Each path below is one point turned by a fixed rotation once a step. After each direction that follows a path, write how fast that rotation turns it, in degrees a step (0 if it stays still).
Each turn is a multiple of 5 degrees from 10 to 175, or 0.
Each row of a path follows its step; steps can be skipped.

step 0: [ 1.51  1.06 -2.12  2.11  1.91  2.94  0.80  2.23  0.89 -0.81 -3.44  0.08
  1.73 -2.47 -0.69 -4.19 -0.98  0.70 -3.33 -0.54 -0.46 -5.75 -1.66 -1.10
 -0.78  5.62  2.60 -0.83  3.99  2.42  0.65  2.42  1.16 -1.75 -4.08  0.41
  1.60 -2.92  1.26 -0.35 -2.81  5.07  2.23  4.63  0.26  1.79 -0.32  0.85
 -2.13 -0.35  0.02]
step 1: [ 3.93  6.45 -3.61 -1.93  1.60  2.61 -2.71  1.41 -1.23  1.01 -1.28 -2.78
 -1.04 -1.88 -4.55 -0.45  6.33 -0.76 -1.40  0.30 -1.93 -3.62 -0.04  1.88
  1.88  0.76  0.93 -1.10  0.71  4.96  1.71 -1.73  2.14 -2.23 -1.05 -0.33
  0.15  2.21  2.78 -0.93 -2.09 -2.96  0.71 -3.80 -0.16  0.69 -0.30 -1.25
  1.86  2.49 -0.09]
step 2: [-2.36  2.79  3.41 -3.11  2.43 -4.24  1.29  0.27 -1.46  3.04  4.86  0.51
  1.08 -3.13 -5.18  2.91  0.22 -0.29 -0.85  2.45  0.23 -1.12 -0.13  0.71
  0.40 -1.30 -0.08  2.17  1.90  0.59  4.20 -0.68  4.72 -0.02 -1.51 -2.08
  0.87 -0.44  3.10  1.58  2.15  0.03 -5.17 -1.54 -1.13 -3.08 -1.41  1.88
 -1.45  2.72  2.81]
step 4: [ 0.07 -1.23  0.91  0.52 -1.93 -0.28  0.18  6.42  1.92  1.54 -4.40  2.06
  1.41  0.93  0.99 -0.14  3.26  1.02  0.47  1.97 -3.49  3.60 -0.88 -1.11
 -5.93  0.14 -1.10 -3.21  1.33 -0.05 -1.07 -1.49 -0.39  3.36  1.28 -6.42
  1.69 -2.01  0.73 -1.22 -0.63 -1.71 -1.94  5.14  1.30  1.37  2.79  1.24
 -0.56 -0.15 -2.52]
step 5: [-1.71  3.54 -1.28  0.66  3.44 -1.20  0.16  3.67 -0.99 -0.83 -0.67 -1.50
  1.29  0.81  2.81 -3.12  3.19 -1.14  1.74  1.83 -0.42  4.48  3.32  0.97
  1.33 -0.53  3.35  0.38 -0.56 -1.09 -4.74  0.75  2.31 -0.41  2.36 -1.84
  3.25  5.81 -0.48 -1.71 -3.17  3.77  0.48  0.75 -0.31  0.27 -1.22 -0.33
 -3.71  0.36 -5.56]
step 6: [ 0.54  2.85  2.44  2.66  0.07 -1.34  1.26 -1.91 -2.44  2.68  1.70 -0.45
  0.20  3.49  1.83  0.17 -0.93  2.57 -1.84 -3.61 -1.94 -1.81 -1.69 -0.65
  4.85  2.50  5.03  1.17  1.67  2.25  2.41 -2.54  0.42  1.87  1.89  1.71
 -0.82  1.78 -2.95 -3.77  0.86  2.95 -5.44 -0.86  0.62 -0.05  2.05 -2.35
 -3.16  1.35 -5.45]
step 7: [ 1.28  5.40  0.46 -1.56  0.64  0.15  3.34 -1.05  0.74  0.36  0.09 -3.19
 -0.32 -2.04 -0.55 -3.17 -3.00 -0.23 -4.66 -5.16  1.80  4.23  0.22  0.35
 -2.18  1.56  1.16  2.90  1.82  0.47 -1.82 -0.45 -3.85  2.39  0.57  1.56
 -5.57 -0.87 -0.22  0.23  1.99 -1.63 -1.24 -1.69 -1.43 -3.06  5.42  0.75
  2.15  2.56  0.85]
step 8: [ 2.55  0.16 -2.47  2.17  1.77 -0.06  2.00  0.78  0.42 -5.36  3.51  0.19
 -3.25  0.21 -3.93 -1.05 -3.28 -2.09 -2.85  2.03 -0.22  3.81 -0.46 -3.45
  0.80  2.71  0.29 -2.29  4.07 -2.26 -0.60 -0.06  0.75  1.58 -1.39 -3.59
  2.80 -1.36  0.93 -0.92  3.72 -0.73  0.55  1.43 -0.42 -0.04  3.40 -4.52
  3.64 -1.46  3.73]
step 9: [ 1.13 -3.87 -0.74  2.64 -2.41 -0.33 -3.46 -0.45  4.62  0.91 -0.34 -2.69
 -3.03 -1.72 -0.09  2.68  4.58 -1.50  0.50  0.30  2.17  6.90 -1.94 -0.60
  1.82 -1.66  0.16 -1.08  1.05 -1.01  1.22  1.27  1.59 -3.05  1.54  0.74
  3.47  1.90  3.68 -4.03  1.58  2.05  1.75 -3.85  0.29  2.84  2.77 -1.35
 -0.71  1.11  3.51]
step 11: [-3.82  0.30  0.13 -1.91 -2.28  2.37  4.93  1.38 -2.40 -1.82 -2.14 -1.70
  5.47 -1.27  0.75 -2.43 -1.61 -3.05  3.74 -0.98  2.04 -0.20 -1.24  0.26
  4.01  1.67 -1.26  0.01 -1.68  1.40 -1.56 -1.65 -3.66 -0.82 -0.59  0.82
 -0.87  0.42 -3.78 -1.22  1.27 -2.03 -0.02  1.08  0.16  7.99 -0.99  0.28
  0.14  4.53  1.37]
step 12: [ 3.68  3.04 -1.05 -1.93 -0.98 -0.13  2.69  0.02 -0.29 -0.14 -2.05 -1.01
  2.65  4.08 -1.80 -0.56 -4.16  1.33  3.62  4.96  1.42 -0.89 -1.46 -0.22
  2.77 -0.33  1.27 -3.18 -1.35 -0.80 -0.25  0.03 -5.52 -2.76  0.82 -3.61
 -0.35 -3.89  1.24 -1.36 -4.68  0.98 -4.62 -1.98  2.75 -0.12  2.70  1.04
  1.24 -0.45  1.30]
Speeds:
[ 0.02 -0.86 -0.46  0.41  0.23 -0.11 -1.04  0.38  0.14  0.68  0.45  0.29
  0.42  0.15  0.02  0.14  0.49 -0.30 -0.17  1.02  1.43 -0.53  0.58 -0.49
  0.46 -0.56  0.14 -0.20 -0.05 -0.99  0.12 -0.50  0.45  0.27  0.07  1.74
 -0.81  0.90  0.14 -0.24  0.84  0.71 -1.97 -1.09  0.83 -1.03  0.10  0.02
 -1.78 -0.61  0.35] | 100
[ 0.26 -0.25  0.21  1.28  0.83 -0.22  0.97  0.47 -0.56  0.18 -0.87  1.29
  0.40 -0.18 -0.95  1.38  0.20  1.16  0.64 -0.37 -0.31  0.03 -1.43 -0.72
  0.75  0.54  0.77 -1.18  0.00 -0.36 -0.66 -0.46  0.98 -0.21 -0.48 -0.67
 -0.36 -0.81 -1.14  0.69  0.81  0.41  0.45 -0.51 -0.63 -1.03  0.29  1.07
 -0.34 -0.10  0.24] | 175
[ 0.54 -0.55  0.50  0.41 -0.91  0.56 -0.04 -0.48 -0.01 -0.63  0.19  0.20
  1.16 -0.13  0.08 -0.09  0.24 -0.35 -0.19  0.07 -0.96  1.32  1.41 -1.75
 -0.10 -0.91 -0.24  0.52 -0.43 -1.48  1.05 -0.15  1.52 -0.82 -0.20  0.30
 -0.08 -1.32  0.86 -0.18  0.19 -0.43  0.82  0.49  0.51 -0.68  0.94  0.36
  0.54 -0.19 -0.65] | 70
[ 0.99  0.82 -0.37  0.65 -0.79  0.41 -0.02 -0.74 -0.19 -0.05 -0.11 -0.10
 -0.29 -0.61  0.66  0.01  0.73  0.07 -2.31 -0.33 -0.07  0.32  0.19 -0.15
  0.55  0.89 -0.46 -0.17  1.15 -0.33  0.26  1.22 -0.95 -0.37 -0.76  0.59
  0.41  0.16 -0.82 -0.35  0.50  0.42  0.29 -0.01 -1.77 -1.65 -0.37 -1.05
 -0.18 -0.66  0.12] | 45
[-0.25 -0.89  0.46 -0.75 -1.35 -1.67  0.58  0.86 -0.32  0.63 -0.63  0.18
 -0.86 -0.96 -0.69  1.00  0.31  0.21 -1.13  1.20  0.16  0.25 -0.54  0.16
 -0.38 -0.14 -0.60  0.34 -0.13  0.01 -0.02 -0.14 -0.99 -0.96  0.12  0.13
 -1.44 -0.41  0.55 -1.30 -0.32  0.66  0.19 -0.34 -0.42  0.30  0.82  0.43
 -0.07  1.04 -1.27] | 145
[ 0.87  0.81  0.06 -0.66  0.30 -0.21  1.06  0.61 -0.08 -0.33 -0.33 -1.00
  0.80 -0.92 -0.01 -1.03  0.76 -0.37 -0.62 -0.50  0.30  1.11 -0.13 -0.60
  0.13  0.28  1.39 -1.16  0.27 -0.29  1.41 -1.06  0.16  0.51  0.03 -1.10
  0.43  0.10  0.49 -1.00 -0.27  1.08 -1.34 -0.02 -0.37  1.08  0.24  0.23
 -0.51  0.71  0.98] | 0
[ 0.07 -0.06 -0.86 -0.13 -0.04  0.31  0.85  1.06 -1.11  0.29  0.71 -0.72
 -0.79 -0.28  0.51  0.83  0.25  0.06  0.44  1.17 -0.13  0.28  0.85  1.39
  1.67 -0.08  0.56  0.70 -0.23 -1.44 -0.57  0.81  0.87 -1.11  0.20 -0.98
 -0.07  0.01 -0.22  0.19  0.55 -0.44 -1.37  0.87 -0.42  0.40 -0.12 -0.34
  1.15 -0.22  0.49] | 110
[ 0.78  0.62  0.00 -0.59  0.04  0.16 -0.75 -0.44  0.32  0.30 -0.30  1.68
 -0.60 -0.06  0.62  0.64 -0.83 -0.74  0.40  0.42 -0.07 -0.11  0.39 -0.24
 -0.48 -1.49  0.16  0.17  0.00 -0.46 -1.40 -0.50 -0.45  0.81 -1.39  0.00
  0.24 -0.52 -0.71 -0.95 -0.48  0.90 -0.29  1.14 -0.45 -0.12  1.22 -0.25
  0.43  0.96  1.77] | 80

step 0: [ 4.25 -4.08  1.53  2.34 -6.57 -1.49 -2.48 -0.45  0.49  0.88 -5.51 -0.38
 -1.00  1.92 -1.92 -1.30 -3.22 -2.75 -1.95 -5.21  0.50  0.79 -3.31  1.46
  0.75  0.41  1.77  2.64  0.54  3.25  0.49  4.59  1.01 -0.24 -2.38 -1.53
  2.61 -1.43  0.88 -1.36  1.49  2.31  3.08 -1.65 -0.19 -1.96  2.91 -0.05
  1.17  1.93  1.67]
step 1: [ 2.16  2.10 -3.40  0.49 -4.99 -3.65 -2.63 -1.96 -0.96  0.31 -1.69  0.07
  0.85  0.55 -1.29  0.27 -2.24  3.36  1.15 -1.66 -1.39 -2.54  1.86 -3.88
 -4.49 -3.51  2.13 -0.22 -0.77  0.86 -0.99 -5.03 -1.99  1.79  1.15 -0.08
 -3.38  4.67  0.80 -1.29 -1.90  2.29  3.20  0.56  3.72  1.94 -2.53 -3.11
  3.47 -1.42 -0.40]
step 2: [-2.06 -1.29 -3.09  0.05 -1.74 -3.23  1.03  0.86 -2.77 -1.98  5.55  2.83
 -0.21 -0.37 -4.81 -2.19  0.76 -4.78 -0.58 -2.54 -0.61  1.00  0.58  0.99
  1.08  1.30 -0.38 -0.44  1.95 -5.37 -3.72  0.38 -2.42 -2.95  0.09  0.06
 -0.22 -1.70 -1.40 -1.26 -6.09  2.71 -1.20  0.50 -1.36  3.26 -0.63  1.84
  4.63 -0.54  2.45]
step 3: [ 1.56  1.03  1.79 -3.81  1.54 -0.89  2.40  0.09 -0.39 -2.42 -0.18 -3.20
  0.87 -1.20  1.77  0.29  2.70  3.53  1.98 -0.82  0.51  0.74 -4.97  0.50
 -1.70 -1.22  6.03 -0.96  2.28 -5.12 -0.31 -2.68  2.27 -5.24  0.72 -0.93
  1.10 -1.28  2.62  5.47 -0.24  0.10 -1.81 -3.49  1.94  0.23  0.20  2.34
 -0.14 -2.86  3.38]
step 4: [-1.40  2.09 -1.55 -3.12  4.10  2.11  1.29  3.12 -2.05  4.26 -1.96  1.55
  3.59  2.67  2.55 -1.75 -3.56 -3.25  0.92 -1.37  0.63  3.13 -1.90  2.10
  0.10  0.15  3.34 -1.43  2.98 -1.27 -0.03  1.92  1.41  4.98 -2.13 -2.68
  6.11  2.60 -1.51 -1.30 -1.36  0.56 -1.07 -2.20  1.42 -0.67  1.00 -3.14
  0.07  3.16  1.62]
step 5: [-0.15 -2.84  2.52 -2.09  3.41 -3.35 -2.59  0.33  2.31  3.60 -4.56 -2.76
  0.93 -1.14 -2.33  1.59 -0.92  3.51 -1.48  2.64  1.68 -0.51 -0.41  2.54
 -3.09 -0.44 -0.81 -3.68 -4.24  2.23 -3.90  3.56 -3.39  2.52 -0.74  0.40
 -0.21  1.04  2.76  2.89  0.20  1.12  3.44 -0.27 -3.06  1.98  0.65 -1.90
  4.28  0.97  2.37]
step 6: [-4.95  2.29 -0.47  2.04 -4.03  0.61 -5.39 -1.34 -3.14 -1.87 -1.74 -1.25
 -1.93  4.44 -2.43 -1.67  4.35 -0.11 -4.99  0.23 -0.67 -1.12 -1.22 -1.24
  0.01  2.73  2.18  1.04 -0.40  0.94 -0.39  0.30 -0.18  1.75  0.51  1.18
 -1.80  1.37 -5.75  0.94  1.62  3.66  2.79 -1.46 -1.30  2.17  0.95 -0.62
 -0.95  3.20  4.30]
step 8: [ 0.71  4.68 -1.56 -1.47 -2.52 -1.50  6.37 -0.46 -0.67  0.89 -0.99  1.48
  0.18 -1.94 -4.07  0.34  1.18  0.64  1.34 -5.97  4.02 -0.45 -2.55  2.13
  0.12 -3.94  0.00 -1.24  0.68 -1.45  2.85  0.23  3.74 -0.26 -1.39 -3.51
 -2.88 -0.79 -1.64 -3.74 -0.02  2.33 -3.31 -2.18 -3.24  3.71 -2.53 -0.96
  1.18  0.92  0.18]
step 9: [-2.57  2.13 -0.71 -0.54  1.05 -2.03  3.24 -1.64  0.42  3.48  1.52 -0.93
  1.62 -1.35  2.23 -3.69 -4.29 -1.57  2.00  1.89 -1.01  3.25 -5.55 -2.31
 -4.96 -1.08  3.47  0.09 -2.46  1.06  0.08  0.08 -2.02 -4.21 -2.43 -0.85
 -1.00 -2.21 -0.34 -0.96 -1.93 -3.31  3.06 -2.20 -0.46  1.46  4.06  2.38
  4.34 -0.98 -0.35]
step 10: [ 0.98  1.09  0.86 -1.34  1.11  0.84  1.24 -1.83 -2.54  0.48  0.54  0.75
  0.87  6.35  0.00 -3.02  0.32 -0.69 -0.30 -2.91  2.67  3.00 -0.91 -0.59
  3.88  1.17 -1.51 -6.95 -3.90 -2.69 -0.42 -0.84 -1.38  1.83  1.05 -0.40
 -2.04  2.47  1.65  5.67 -1.26 -3.02  1.30  0.99  4.17  0.86  1.79 -1.98
  0.93  2.00  4.20]
step 11: [-1.09 -3.55 -0.31 -2.63 -1.25  4.87 -5.08 -1.98  1.30 -1.91 -2.12 -3.69
 -1.25 -1.44 -2.46  1.11 -1.22 -3.31  1.04 -2.36  0.59  2.97  1.32  5.44
 -8.18  2.75  0.43 -2.61 -0.31 -0.46  0.92 -0.42 -0.99  0.48  1.37  0.44
  3.37 -1.42 -1.65  2.58  0.12 -1.52  0.23 -0.29 -0.68 -0.56 -2.10  0.24
  0.44  1.08  3.97]
Speeds:
[-0.44  0.98  0.32  0.31 -0.79 -0.57  0.38  0.45  0.99 -0.53 -0.66 -0.90
  1.51 -0.21 -0.58 -1.26  0.10  0.60 -0.83  0.25  0.27  0.04 -1.02 -0.33
 -0.43  0.85  0.15  0.80  0.60  0.73  0.95 -1.08 -0.78 -0.74 -0.30  0.91
  0.90 -0.40 -1.04  0.26  0.62 -0.52  0.34 -0.97  0.56 -1.17 -1.49  0.02
  0.02  0.15  0.06] | 130
[-0.26  1.14 -0.28  0.45  0.70 -0.10  0.54  0.47  0.45 -0.56  0.34 -0.13
 -0.16 -0.02  0.08 -0.38 -1.10 -0.35 -0.43 -0.90  0.97  0.26  2.27 -1.00
  0.09  0.77  0.57 -0.86  1.15  0.77 -0.21 -1.14 -0.47  0.42 -0.07 -1.07
  0.43  0.21  1.83  0.46 -0.08  0.14  0.75  0.31 -0.18  0.22 -0.29 -1.04
 -0.62  0.70 -0.30] | 120
[-0.26 -1.28 -0.47 -0.22  0.66 -0.65  0.17 -1.47  0.21  0.18  0.44 -0.12
 -0.24  0.44  0.50  0.62 -0.55 -0.83  0.43  0.23  1.42 -0.47 -0.95  0.11
 -0.23  0.73 -0.06  1.32 -0.24  0.10 -1.48  0.52 -1.22 -0.30 -0.36 -0.81
  0.36 -1.13  1.16 -0.15  0.33  0.27  1.16 -0.03 -0.06 -1.32 -1.05  0.83
 -0.05 -0.57 -0.26] | 160
[-0.37 -1.02  0.17 -0.82 -0.47  0.48 -0.81  0.76  0.03  0.76 -1.06 -0.35
 -0.43  0.97 -0.86  0.48  1.22  0.48 -1.56 -0.48 -0.13 -0.80 -0.37 -0.71
 -0.05 -0.48 -0.38  0.98  0.98  1.11  0.89 -0.48 -0.76 -0.34 -0.04 -1.21
 -0.18  0.01  0.28 -1.38 -0.25  0.03  0.74  1.48 -0.65  0.40  0.48 -0.20
 -0.60 -0.38 -0.23] | 55
[ 0.37  0.00  0.43 -0.27 -0.11 -0.56 -0.50 -1.35  0.58 -1.20 -0.52  1.45
 -1.18  0.49 -0.19 -0.05 -0.24 -0.79 -0.54  0.13 -1.14 -0.12  0.43  0.47
 -0.57 -0.05  0.01 -0.51  0.09  1.34 -0.16 -0.05  0.03 -0.79  0.47  0.95
 -0.23 -0.34 -0.67 -0.04  0.57  2.24 -0.01  0.65  0.35 -0.46 -0.72 -1.71
  0.17 -0.57  0.17] | 65
[ 1.45 -0.31  0.25  0.09 -0.80 -0.71  0.08 -0.99 -1.37  0.94  0.82  0.53
 -1.19  0.65 -1.33 -0.62 -0.53 -0.44  0.19 -0.55 -0.11 -0.35 -0.45  0.02
 -1.01  0.82 -0.31 -0.59  0.89  1.01  0.55 -0.53  0.29 -0.36  0.03 -0.43
 -0.09  0.18  0.04  0.78  0.30 -1.78 -0.58 -0.20  0.64  0.34 -0.03  0.63
  0.71  0.08 -1.44] | 40
